In the data rows, 128 means zero.
Each row of this table is followed by its label. One hidden rule gives the labels. It looks at one to three of the table's principal directions, none of them among the few with the most spread.
[142 161 160 132 148 121 136 148 164  94 125 134 119 101 110 129 107 106
 109 122 156 153 168 106 120 117 135 118 110 138 123 116] C
[143 191 195 146 154 118 158 148 189  58 136 153 100  66  91 130  80 105
  82 130 187 160 185  87 127 124 137 120  89 159 106 112] Q
[132 110 116 130 139 118 132 106 112 142 129 128 118 131 133 126 127 155
 143 112 112 135 113 134 119 143 120 129 141 124 112 138] D
[147 101  70 134 149 117 128 116 125 150 130 104 133 137 130  92 151 147
 158  82 103 135 130 132 111 113 122 115 134 115 132 145] H
[165 140 135 129 140 157  54  96 124 137 108 168 136 125 138 143 160 130
 121 101 174  71 103 131 131  53 164 169 155  99 129  84] D
[118  63  80 113 122 103 132 113  75 176 117  90 149 164 146 137 131 159
 182 113  60 151 118 140 102 161 103  93 157 115 130 145] D
[111 116 131 122 123 110 150 131 115 140 129 114 128 129 127 143 103 137
 141 139 109 147 137 126 120 164 110 104 133 137 119 131] U
[132 161 135 122 127 130 114 149 136 141 128 120 111 122 136 141 126  92
 126 139 147 113 135 136 131 118 142 144 133 118 129 121] H
[143 166 148 128 153 135 108 137 155 113 127 150 116 116 121 128 126 113
 121 112 153 123 147 121 126 113 138 147 128 124 118 115] C
[140  77 105 136 144 131 119  90 130 123 117 143 166 145 118 100 149 182
 144  81 112 136 117 111 108 106 111 102 134 133 131 116] Q
[154  96  79 136 178 108 135 103 127 123 131 123 132 133 118  86 139 174
 165  56  82 166 149 119  98 136 110 111 131 123 112 158] C
[130  93 104 112 125 134  84 101  80 164 109 134 154 155 147 151 147 150
 159 114 101 104 107 143 122 119 130 134 166 102 133 114] C
[120 136 118 135 109 139 156 154 144 120 143 108 115 129 133 102 144 101
 100 158 135 131 113 148 155 124 138 143 101 130 151 154] H
[129 126  97 127 129 134 127 137 124 135 136 116 126 142 136 106 152 120
 135 123 109 123 123 145 137 127 132 143 124 117 140 153] D
[138 161 159 145 136 131 137 124 160  93 137 152 111  96 109 122 114 127
 101 126 168 122 141 106 132 117 135 136 108 146 113 119] C
[127 137 179 115 129 122 106 121 122 152 108 144 115 130 140 179 101 127
 129 143 152 129 108 129 113 135 128 129 160 124 106  89] D
[118 167 173 139 129 119 170 147 164 102 143 133  92  96 114 131  92 113
  96 156 161 149 139 118 135 153 124 128 104 153 109 130] D
[ 94  48  43  98  89 147 100 124  46 188 122  96 177 218 171 119 193 145
 180 140  24 105  75 182 144 154 114 139 159  95 173 172] H
[101 139  95 128 117 143 148 150 128 135 156 120 115 149 136  94 152 119
 130 146  95 115 113 158 157 162 120 159 114 129 139 175] C
[119 124 119 125  93 171  87 118 112 143 125 150 150 152 145 129 173 122
 111 152 144  61  79 153 163  88 149 170 137 113 156 113] C
[132 188 169 136 142 128 133 145 158  82 142 153 103  95 108 133 105 103
 107 133 155 128 168 104 132 138 136 144 105 145 109 132] H
[148 174 171 144 167  98 162 139 174  80 137 135  94  75  97 127  77 120
 113 108 161 174 187  87 104 142 124 106 103 153  93 126] T
[120 167 152 154 116 152 176 148 188  87 154 141 100  94 111  88 129 109
  59 163 186 123 112 135 173 112 142 155  78 152 138 136] H
[119 209 183 143 145 123 181 173 189  62 158 143  81  77  98 115  85  88
  80 155 165 159 180 109 148 162 130 142  77 162 108 150] Q
[127 108 104 126 108 161  85 107 113 151 120 146 159 155 140 122 172 140
 131 124 133  72  87 143 145  86 139 151 145 112 150 107] U
[117  98 118 139 140 137 136  85 128 139 136 160 130 140 126 105 137 193
 134 105 117 120  84 136 131 145 104 136 140 138 107 129] C
[117  73  96  97 122 140  75 109  73 191 101 127 163 195 165 150 164 152
 175 118  74 114  80 164 118 131 120 136 183  92 143 119] C
[129  26  48 110 142 105 121  98  66 167 113  93 171 198 149 105 163 187
 205  74  13 173 112 141  87 161  92  90 160 108 138 173] Q
[109 139 147 133  99 143 132 117 120 139 138 144 111 122 136 143 126 131
 105 166 153  91  87 144 155 136 133 156 130 134 121 121] D
[124 147 157 123 130 116 132 139 130 115 123 129 125 110 119 155  97 114
 125 138 138 140 160 112 121 141 127 113 126 136 118 114] Q
[152 139 133 148 158 113 150 118 168 112 137 131 103 105 112  98 119 144
 123  94 151 150 135 108 107 119 121 119 115 142 105 131] H
[124 168 146 121 111 162  98 154 144 122 126 145 132 127 133 137 147  83
  98 158 166  85 123 143 161  92 157 165 122 117 152 108] C
[124 153 170 135 152 112 160 133 162 105 134 144 105  99 109 132  86 136
 113 127 150 163 150 110 120 155 114 114 117 151 100 119] C
[119  79  74 114 106 120 119 122  76 178 120  88 149 161 152 136 148 134
 167 129  79 120 110 151 122 135 122 113 152 106 147 142] H
[125 119 100 135 115 148 125 126 137 137 136 126 138 141 131  97 160 130
 121 128 132 100 102 142 145 104 132 142 121 125 148 132] D
[112 137  96 130  93 153 140 162 132 119 145 106 137 139 133  99 163  88
 105 164 123 103 123 151 168 114 145 149  98 125 172 158] G
[137 111 123 132 140 128 120 110 139 140 121 136 135 135 126 117 136 152
 136 103 134 128 112 124 115 112 120 119 139 128 123 111] D
[104 185 164 152 120 139 192 162 192  77 166 142  92  93 102  92 108 105
  71 168 168 134 138 121 164 153 124 145  72 169 123 151] U
[153 116 146 133 169 101 131 100 133 111 117 142 123 111 113 134 100 165
 144  83 125 171 153  98  90 136 115 100 137 135  95 118] C
[117  91  96 117 124 115 131 119  97 177 123 103 131 155 147 133 132 147
 161 125  91 135 104 150 117 152 111 115 155 115 126 136] H
[146 122  94 118 140 121  99 128 100 139 122 112 134 141 138 131 145 118
 159 103  96 125 147 132 114 122 136 133 142 104 133 145] U
[138 153 168 117 143  98 129 147 137 141 112 112 106 106 128 172  81 101
 135 133 151 159 160 114  98 137 128 102 144 126 107  99] H
[102 170 151 131 125 124 161 153 148 118 152 132  94 115 121 127 104 112
 116 156 132 131 137 131 141 175 116 142 112 147 110 148] C
[117 158 132 128 120 147 133 158 152 118 140 130 119 134 129 110 143  97
 107 149 138 116 124 142 152 126 136 154 110 129 144 141] U
[130 106  86 123 118 157 101 125 112 139 125 129 153 157 143 104 179 128
 129 123 111 100 100 155 151  97 143 155 131 106 161 139] U
[133 156 171 115 117 158  69 135 133 123 105 162 148 131 134 166 138  97
 107 146 172  87 124 126 140  81 156 152 142 115 143  76] H
[113  95 112 122  99 142 112 114  98 136 124 131 161 157 136 131 151 143
 138 138 103 103 106 131 134 127 123 127 135 127 146 130] H
[123 135 152 122 122 133 133 150 141 100 120 129 146 122 118 137 117 107
 108 146 138 146 153 118 135 122 134 113 111 136 146 116] H
[136 140 137 135 135 131 114 107 128 121 130 151 123 114 121 133 125 143
 128 115 143 107 128 118 126 122 131 140 133 131 110 118] C
[124  81  86 119 123 132 119 117 103 160 121 112 150 166 145 113 158 149
 152 116  89 130  98 150 125 127 119 124 145 112 145 140] D
[137 132 168 118 131 112 116 126 115 124 110 131 122 119 131 173  99 120
 130 136 138 148 141 114 108 134 133 115 142 126 113 108] U
[133 105  93 138 141 123 125  98 118 126 140 135 137 143 121  97 148 168
 159  87  92 120 125 115 110 139 108 124 131 135 114 153] H
[150 103 103 130 154 115 125 117 125 119 122 119 139 134 123 108 138 146
 148  87 102 157 145 116 104 120 123 111 128 122 128 142] U
[108 176 131 147 109 151 166 156 163  89 165 136 103 106 114  91 136 100
  81 166 151 106 129 137 176 137 138 164  79 149 139 162] C
[105 122 145 115  85 167 104 145 129 143 113 136 160 154 143 144 153 102
  98 178 154  91  87 152 162  93 144 143 132 120 170  93] T
[124  89  41 132 128 155 112 104 101 154 147 128 142 177 147  66 202 163
 156  96  69  92  78 168 149 126 122 169 135 107 147 181] C
[126 150 136 135 104 152 124 145 146 107 135 132 130 124 126 117 148  97
  96 154 157 100 120 130 153  99 148 150 105 132 151 128] T
[144 160 135 129 142 126 105 126 128 130 127 137 113 106 127 144 121 114
 131 116 151 107 146 123 125 113 143 145 137 117 114 115] D
[123  95  73 125 123 106 138 119  87 163 136  91 128 144 139 123 133 143
 172 114  76 130 129 137 113 157 112 112 141 119 124 160] S
[138 134 138 125 166  93 140 127 130 126 129 123 104 124 122 134  98 141
 160  96 101 175 158 110  87 171 106 108 139 134  91 145] C
[138 181 112 136 128 149 119 150 140 111 149 132 101 108 129 108 151  85
 104 138 150  92 137 147 164 107 160 182 107 114 139 154] D
[158 103 117 142 157 109 146 111 145 110 122 120 130 114 115 102 124 153
 129  87 129 171 142 109 104 110 125  99 118 132 122 131] S
[139 201 165 151 138 148 146 159 202  64 149 154 103  82  98  95 124  88
  70 136 193 119 160 107 153  97 149 153  77 151 131 127] C
[134  82 133 111 124 127  87 100  97 165  95 133 159 159 145 162 134 155
 154 115 119 125  98 129 102 110 122 108 170 112 129  88] T
[121 142  96 126 149 106 151 151 128 115 146 106 123 124 115 108 117 120
 159 107  81 153 186 118 116 170 110 112 113 135 121 169] H
[138 114 100 119 119 142  86 124 112 155 114 122 153 148 141 132 159 118
 143 117 127  94 117 139 128  87 142 134 147 105 151 109] D
[106 104  95 122  92 141 139 143 101 138 136 103 140 157 144 115 156 115
 125 161  94 119 104 156 154 139 131 138 118 122 160 163] T
[110 193 237 128 116 129 147 151 169 107 126 159  87  89 120 181  68  95
  73 191 206 134 124 117 141 146 135 139 121 154 101  84] G
[117 122 132 121 106 148 106 121 111 142 123 141 139 144 141 141 144 128
 121 149 133  97  96 144 145 119 136 149 140 120 138 117] C
[153 120 141 150 176  96 159  95 158 110 127 140 114  84 100 116  87 177
 130  77 150 172 155  94  96 130 110  89 125 147  88 109] S
[131 131 138 125 127 150 102 115 122 137 121 153 125 134 140 136 144 133
 114 135 146 104  93 148 147 109 144 162 142 113 129 114] T
[133 122  93 131 144 105 145 126 113 134 140 106 117 122 126 115 122 137
 156 105  93 145 152 126 115 155 117 117 127 126 116 160] G
[144 145 157 135 137 118 135 130 142 107 124 130 111 104 121 139 109 117
 111 129 155 146 142 113 119 120 137 123 119 133 117 120] D
Which label does each new row get?
[118  92 136 125  96 161  93  90  99 155 113 157 151 156 149 145 158 157
 114 150 143  81  52 151 150 100 137 154 154 117 141  98]: T
[120 143 146 131 113 150 125 132 141 129 132 143 118 129 134 127 139 117
 100 155 157 105  96 143 152 115 139 156 124 128 134 120]: D
[106 111 113 112 100 143 106 124  86 169 125 125 133 163 157 148 149 127
 141 157 103  96  84 164 146 143 130 155 154 109 138 135]: T
[147  89 131 108 137 115  80 110 101 156  88 123 168 147 136 168 125 140
 164  99 120 136 137 112  87  98 127  90 168 109 132  80]: U
[131 157 163 134 137 127 142 141 163 116 129 137 108 104 119 132 106 114
 102 139 169 139 134 123 132 121 133 129 119 137 119 109]: S
[145 109 139 127 147 106 133 121 131 121 110 119 138 117 120 140 105 139
 137 107 129 167 153 106  99 122 122  89 133 131 121 110]: G
[ 93 166 121 133  78 166 152 173 139  99 160 124 124 130 129 103 155  76
  81 195 136  87 119 152 192 133 147 172  82 139 167 166]: Q
[153 149 160 161 177  81 198 120 186  72 144 127  92  62  82 102  65 154
 114  88 157 199 189  72  91 150 106  77  90 171  81 133]: D
[121 147 168 128 116 125 141 136 133 114 128 133 113 111 126 153 102 113
 105 159 152 135 130 123 134 139 133 128 121 139 120 119]: T
[118 187 133 154 131 136 186 164 186  67 170 131  97  87  97  76 120  99
  82 145 152 134 165 118 162 142 131 146  65 160 130 169]: C
[120 117  80 122 143 120 141 142 122 148 138 104 129 145 133 101 140 131
 156 110  83 144 140 148 128 152 115 124 130 118 134 160]: G
[128  85 123 127 140 121 131  99 122 141 115 135 150 139 125 126 123 173
 143 105 115 147 114 122 111 131 109 100 144 131 121 110]: U
[143 109  90 142 135 144 129 119 144 116 133 128 143 135 123  78 167 141
 119 101 127 123 116 133 138  92 135 135 111 124 149 142]: D
[136 144 183 105 130 103 104 147 118 133  99 119 128 125 133 194  87  94
 142 141 138 154 163 105  91 134 131  99 151 124 116  92]: C
[141 118 109 129  99 152  78 107 108 154 117 132 152 138 141 138 165 122
 129 129 154  59  96 133 135  68 152 146 146 109 149  98]: S
[140 174 120 154 165 104 189 151 187  96 159 113  86  72  96  83  96 117
 112 105 152 162 182 110 128 142 122 115  87 151 107 151]: H
[110 136 148 129 121 133 139 125 122 110 135 147 127 121 121 138 114 138
 117 147 125 125 130 126 143 154 122 134 121 141 120 132]: H
[133  71  96 108 139 108 112 114  85 165 106 104 150 167 147 140 136 153
 176 102  70 161 121 139  97 144 113 102 162 106 131 136]: T
[122 119 101 126 135 127 138 133 124 138 136 117 125 140 133 109 139 133
 138 121 103 137 124 144 133 143 121 133 127 123 132 151]: G
[145 191 183 153 159 126 151 137 195  55 143 165 104  72  87 111  95 119
  89 113 184 143 179  81 124 119 132 128  87 163 102 118]: H
[141 173 171 115 126 147  88 156 143 115 111 143 124 123 135 159 130  75
 103 150 168 114 138 130 137  92 160 155 131 113 141 100]: C
[141 158 132 146 143 111 155 129 153 118 146 122  92  92 115 115 108 124
 119 119 154 134 145 116 122 132 129 129 113 139 105 137]: H
[133 129 118 124 134 106 139 149 129 122 128  99 129 130 124 126 119 110
 148 119 104 156 165 112 104 141 120 101 120 131 130 145]: U
[123 159 142 131 102 147 127 151 133  95 136 131 128 115 124 131 135  89
  95 163 148 105 141 127 157 113 151 150 101 132 149 136]: Q
[111 137 122 154 118 136 179 123 156 109 161 135 103 112 116  84 130 146
  98 144 141 121 103 135 156 147 118 144  95 154 121 158]: D
[145  81  55 122 130 117 102 111  91 178 122  91 146 163 148 111 166 143
 183  87  81 115 115 139 101 112 122 116 155 101 139 145]: H
[126 148 159 114 124 135  94 131 117 140 114 145 127 130 138 168 120 112
 128 142 144 108 125 132 129 123 139 144 150 116 123 101]: C
[138 164 168 131 146 120 126 133 156 118 124 143 110  99 116 147  98 117
 117 125 168 132 150 109 117 122 131 124 129 136 107  98]: G
[149 111 172 109 137 112  83 112 105 133  87 137 151 132 133 188 104 130
 146 115 136 147 144 101  87 109 133  97 163 117 118  78]: Q
[132 123 120 135 153 100 167 132 150 125 133 109 119 109 112 112 100 142
 139 105 121 172 159 113 107 148 108  91 118 142 113 133]: S
[138 140 132 133 157 107 143 132 147 118 134 124 110 119 117 116 111 134
 142 102 119 159 153 112 103 148 114 114 124 137 106 141]: T
[137 151 166 124 134 124 111 129 140 130 115 141 120 111 126 159 106 115
 120 132 165 124 137 116 118 113 137 126 140 127 116  91]: D
[150 133 163 117 152 120  86 104 113 141 103 153 120 124 136 173 111 140
 142 108 143 130 125 120 102 119 135 134 165 112 100  93]: U
[153 136 142 140 147 113 128 111 135  97 126 137 123  99 111 130 112 138
 126 102 144 140 157  97 109 115 133 115 120 136 110 123]: C
[133 200 191 152 116 160 138 150 199  68 141 166 111  77 101 117 120  87
  49 163 225  97 137 108 166  78 159 157  82 153 137  96]: T
[123 144 100 128 125 132 143 158 145 142 140 102 115 129 133 104 141  98
 123 138 129 125 130 150 145 124 134 138 116 120 145 145]: H
A new table starts here. Each row of this table is followed by its label. One hidden rule gives the labels. It looks at one to three of the table's principal directions, none of them among the few with the most spread.
[111 133 127 136 103 145 125 111 131 134 137 125 137 132 115 133 138 136
  98 129 140 135 137 140 122 140 132 106 128 144 146 133] Q714
[126 158 145 131 138 140 106 132 143 119 126 111 132 103  87 135 144 123
 143 111 144 133 152 116 129 147 119 136 129  95 168 140] Q721
[131  99 116 116 163 131 117 158 125 121 113 114 131 107 143 110 130 131
 130 113 139  96  88 141 123 101 150 126 123 133 116 113] Q981
[117 132  93 162 152  90 121 165 119 127 123 107 131 131 139  89 148 131
 103 134 107 125 121 164 149 154 153 106 113  95 133  79] Q721
[142 134 156  61 158 182  82 127 157 127 108 123 124  69  77 179 119 124
 192  83 172 101 143  64 126 110 107 174 130 104 159 181] Q981
[135 137 154 114 135 128 115 129 143 128 123 120 136 119 110 151 120 144
 141 122 126 139 147 103 134 131 116 154 130 113 137 146] Q714
[130 105 121 115 151 127 126 157 135 118 107 114 127 114 143 118 123 144
 136 125 129 111  95 139 125 103 135 136 124 140 121 123] Q643
[125 133 123 112 163 118 100 140 132 136 128 102 138 125 126 151 132 134
 139 109 121 112 131 121 150 127 139 139 130 105 131 135] Q981
[119 156 162 124 150 152 112 153 167  87  97  79 132  78  86 127 144 139
 173 101 157 131 119 128 105 113 102 146 148 127 193 167] Q643
[113 171 149 116  91 147 102  91 138 145 130 129 134 119  83 167 117 127
 143 113 132 165 197  75 134 168  92 129 140 100 162 174] Q714
[120 179 182 131 168 125 110 133 148 120 152  94 134 109  76 170 145 150
 164 110 145 138 164 106 110 161 119 167 148  63 189 162] Q714
[128 132 126 135 116 123 127 117 120 139 141 141 128 140 125 133 130 129
 111 139 122 135 145 127 136 148 134 125 118 116 122 117] Q714
[138  89  81 146 160  97 148 164 114 137 136 133 125 152 170  93 139 131
  90 145 113  97  83 174 145 118 171 115 108 137  96  67] Q981
[128 122 121 124 121 157 129 116 126 126 133 137 124 119 121 124 139 107
 125 119 154 110 115 136 117 114 133 114 129 149 133 132] Q721
[109 179 159 177  90 126 136  93 127 126 163 121 141 148  93 130 155 124
  97 138 132 169 174 143 114 174 120 105 143 114 169 135] Q714
[141 138 155  23 179 173  36 128 160 140  91 101 136  64  78 221 104 130
 217  63 147  92 162  32 166 104 103 196 127  80 144 205] Q714
[143 101 127 106 153 106 141 151 124 135 125 147 113 133 153 140 105 157
 145 148 111 118 114 116 130 124 136 167 110 112  97 114] Q714
[126 185 184 121  75 147 113  58 140 163 164 146 144 144  67 196 112 128
 127 117 134 188 232  51 128 182  85 139 153  96 163 187] Q643
[119 137 133 157 130 130 147 132 126 106 137 115 127 129 129 105 151 120
 122 132 140 125 106 166 105 122 135 112 139 144 146 122] Q721
[102 132 123 196  47 120 188  94 106 129 161 164 122 173 143  86 139 139
  51 184 123 174 137 180  91 168 132  74 123 166 129  95] Q981
[154 106 142 105 126 124 162 126 142 127 124 150 118 147 152 147  98 138
 153 143 117 134 112 109 123  93 107 164 137 164 102 147] Q16
[132 134 134 104 134 147 112 120 132 130 124 131 123 110 112 147 124 117
 155 111 142 119 138 102 129 123 118 141 130 118 135 148] Q643
[138 119 118 156  69 116 177 103 108 127 136 181 109 163 156  95 115 111
 107 173 108 158 131 140 120 135 114 112 118 160  92 104] Q643
[133 104 107 142 136  99 147 149 119 128 123 129 129 148 165 101 123 137
 106 146 104 126 101 154 137 118 144 121 121 143  98  95] Q16
[126 105 114 135 110 142 141 131 120 114 107 131 127 118 149  87 123 113
 119 124 137 125  95 146 109  99 127  97 134 171 113 121] Q714
[133 119 133 133 128 131 146 139 139 111 119 126 124 126 135 114 130 134
 132 136 132 127 104 145 116 108 124 133 129 154 131 127] Q714
[123 182 182 123  83 166 121  69 147 122 137 121 139 121  80 167 123 101
 162 101 150 169 183  80 107 131  73 126 174 141 171 205] Q981
[147  99 118 112 137 123 146 143 133 129 121 150 115 133 147 127 116 140
 133 147 122 115 105 128 133 110 132 153 110 141 104 112] Q981
[128 145 143 145  92 139 133 115 138 118 124 136 129 123 104 116 134 124
 117 137 133 154 149 128 123 142 111 121 125 134 148 130] Q714
[125 132 130 125 103 136 127 122 142 122 107 121 134 125 124 125 120 129
 130 125 123 147 135 121 133 119 106 120 136 153 135 146] Q714
[132 107 124 136 159 117 131 146 118 132 147 127 131 134 139 121 142 142
 103 135 134 101 103 157 124 126 166 132 113 118 116  95] Q714
[119 101 122 150  99 128 154 142 129 126 116 137 131 128 142  88 119 157
  80 148 132 147 109 150 103 131 134 102 120 160 124 102] Q714
[147 133 124 128 163 108 106 165 134 120 107 117 129 104 118 105 132 119
 145 116 118 124 133 116 153 134 131 146 114  84 128 103] Q721
[116 145 119 138 131 125 114 111 110 138 149 122 132 138 125 136 143 107
 121 119 128 121 142 134 135 144 140 109 133 108 130 127] Q460
[142 126 131 153  92 121 189  97 118 123 151 161 115 173 159 116 121 101
 126 155 119 148 116 143 108 109 111 117 150 180 106 132] Q721
[122 157 150 125 157 138  89 130 138 140 144 101 146 107  82 154 146 134
 126  97 150 124 162 108 132 157 138 135 134  76 169 139] Q643
[133 121 131 116 147 151 132 125 129 118 134 126 121 118 128 135 138 112
 150 115 153  99 101 136 111 100 133 133 138 145 133 142] Q460
[133  96  99 153 116  84 187 108  77 138 158 164 113 196 214 105 109 106
 115 166  86 124  91 162 118 105 145 105 140 167  47 100] Q714
[130 103 112 139 121 107 143 146 125 118 108 122 133 142 164  98 121 137
 108 145 103 131  97 157 137 104 135 116 122 162  98 107] Q981
[112 138 110 151 138  98 111 131 106 155 148 115 144 144 132 122 133 132
  91 122 111 136 153 130 143 168 151 100 128  86 124 102] Q714
[114 150 142 127 102 157 111  97 131 129 136 126 135 120  97 147 140 119
 122 117 147 135 154 121 123 141 119 115 133 130 154 153] Q714
[126 126 118 112 143 140 101 132 126 132 122 119 132 111 120 134 133 119
 133 108 138 108 127 121 139 125 137 124 123 116 130 129] Q721
[113 107  91  66 167 156  35 149 123 150  91 103 142  72 111 152 125 130
 136  78 141  76 131  96 171 127 155 124  98  86 121 130] Q460
[128 110 117 155 100 102 159 114 103 129 138 141 133 172 175 104 122 122
  92 155  98 139 110 160 129 114 138 102 131 168  81 106] Q714
[143  90 117 129 103 110 180 122 115 134 127 165 115 164 181 112  95 134
 118 160 104 140 101 133 117 102 121 128 131 178  75 116] Q714
[112 157 119 143 172 116  89 160 138 139 133  86 144 103  88 125 153 138
 116  98 139 125 154 125 141 173 146 118 128  61 180 112] Q981
[129  96 129 144 153 120 146 182 137 105 109 119 125 104 138  81 135 167
 106 144 140 117  80 168 102 119 152 133 108 133 133  86] Q714
[117 149 127 125 144 119  96 136 136 141 124  98 144 119 109 142 128 136
 128 104 122 137 156 108 145 150 126 123 137  95 150 139] Q643
[149 147 173  98 104 161 120 116 173 114  96 124 133  98  85 151 107 127
 170 108 143 162 159  71 126 109  72 160 148 147 160 185] Q714
[132  98 127 105 122 119 136 157 142 123  83 128 126 112 151 113  88 163
 140 134 111 146 112 106 123 109 107 140 126 150 109 134] Q714
[141 114 153 113 116 142 141 137 155 109 102 127 129 115 125 128 113 149
 141 134 132 139 113 121 117  98 106 151 130 165 132 147] Q981
[134  99 113 146  90 106 158 134 125 130 117 153 127 154 159  98 114 151
  82 169  99 150 117 151 137 129 132 118 105 161  94  92] Q981
[132 130 116 107 147 134 106 135 127 136 120 130 122 110 119 137 124 116
 152 111 133 113 135 105 141 132 128 137 123 101 129 131] Q981
[ 98 197 163 165  70 135 113  66 122 142 167 124 146 147  76 157 147 118
 101 128 129 181 213 112 124 195 108  99 146  96 173 158] Q721
[124 166 144 147 141 109 131 125 134 127 151 116 127 142 108 147 144 130
 142 133 120 142 155 129 132 157 123 145 137  92 158 135] Q714
[118 102  90 118 152 136 112 135 104 133 131 125 126 123 152 119 140 112
 119 117 137  81  92 154 133 111 163 106 116 133 105 107] Q643
[131 125 127 117 140 130 121 132 126 129 126 128 125 121 129 134 125 126
 141 122 130 119 125 121 130 124 129 136 127 121 124 131] Q643
[131 133 139 109 142 137 112 136 142 121 115 118 127 107 112 142 126 132
 154 116 135 122 131 111 130 121 119 148 128 117 141 145] Q721
Here are more rows. What is the label of each one?
[125  90 105 115 157 117 119 164 121 130 108 117 131 117 156 111 119 151
 117 127 121 103  90 143 132 112 154 126 113 131 103 103] >> Q981
[128 135 144  96 157 159  89 131 136 120 119 113 128  88  98 152 138 122
 162  99 157  99 128 110 125 118 130 148 124 105 148 151] >> Q460
[129  77 112 167 120 117 219 115  71 107 165 174  97 173 217  71 129 100
 114 171 133  98  38 203  60  79 159  95 141 200  58  89] >> Q714
[121 185 153 121 141 136  85 116 146 138 141 107 135 108  66 173 144 125
 154 103 138 141 193  88 147 174 112 149 132  60 183 158] >> Q714
[ 98 207 154 121 150 156  50  88 121 143 167  97 140  99  46 193 170  99
 156  81 159 116 207  94 142 191 133 130 134  29 194 168] >> Q721
[148  95 110  93 174 128 107 166 134 114  92 115 125 102 148 120 122 123
 160 112 124  86  84 128 150  81 139 152 114 135 102 120] >> Q981
[132 137 134 118 105 135 124  93 120 154 151 153 129 145 117 158 118 118
 120 128 127 139 165  97 136 146 121 129 130 119 120 141] >> Q721
[125 182 162  77 151 144  58 126 173 136 106  88 142  88  57 207 122 146
 190  86 129 143 199  51 167 154  88 181 135  64 188 197] >> Q981
[127 108 108 138  93 120 154 113 108 146 140 167 119 155 153 115 115 132
  94 159 115 138 130 136 127 142 136 111 112 143  95 102] >> Q643
[133 125 133 121 127 133 125 135 137 121 113 123 130 117 125 123 122 129
 137 121 130 132 124 120 127 118 119 132 132 135 130 135] >> Q643
[138 116 146 120 107 151 146 121 142 108 107 128 130 118 134 116 115 120
 142 122 140 136 105 124 106  85 104 125 147 183 125 154] >> Q643
[122 101 103 135 165 112 131 160 115 146 143 128 128 130 144 113 132 152
  96 131 134 103 104 149 121 142 169 119 114 106 121  86] >> Q714
[136 120 128 143 138 114 147 142 130 116 129 124 127 139 143 111 135 131
 122 139 122 125 105 153 124 114 135 131 128 143 122 113] >> Q981
[131 105  97 124 137 116 129 131 114 133 124 125 130 146 164 119 126 113
 120 127 112 107 100 146 146 102 143 112 128 153  93 115] >> Q981
[128 166 188 137  19 185 164  46 154 119 147 174 122 142  75 161 125 123
 120 156 156 190 184 103  93 144  69 131 141 182 169 187] >> Q981
[127 130 119 115 198 109  89 166 132 132 128  90 138 113 121 145 145 142
 140 106 124  92 119 133 154 132 159 150 119  77 137 114] >> Q981
[116 125 116 117 111 154 119 116 122 149 135 151 120 114 108 136 124 132
 113 124 152 126 146 110 117 155 131 114 116 114 142 127] >> Q714
[128 110 129 149 126 119 163 155 133 107 119 135 116 126 143  92 130 152
 117 156 130 133  95 162 102 123 133 131 118 146 131 103] >> Q981
[125 128 130 124 153 135 121 143 131 119 128 115 126 111 120 129 140 131
 141 119 143 109 113 137 119 124 137 136 127 117 143 128] >> Q643
[107 184 186 154 127 144 142  85 127 109 175 104 132 137  98 161 153 114
 156 115 155 141 148 136  77 137 113 127 177 122 177 183] >> Q714
[124 152 130 178  85 106 161 111 116 123 144 147 122 156 130  96 136 116
 102 158 111 170 152 146 121 161 116 105 130 127 132 107] >> Q643
[115 161 162 114 101 159 103  63 127 164 171 128 151 144  87 196 127 121
 114 102 148 143 190  84 125 153 118 118 155 119 151 181] >> Q721
[146  86 110 122 125 100 184 128 112 127 127 154 111 172 203 119  94 127
 144 157  95 124  80 140 120  79 122 136 141 186  63 125] >> Q981
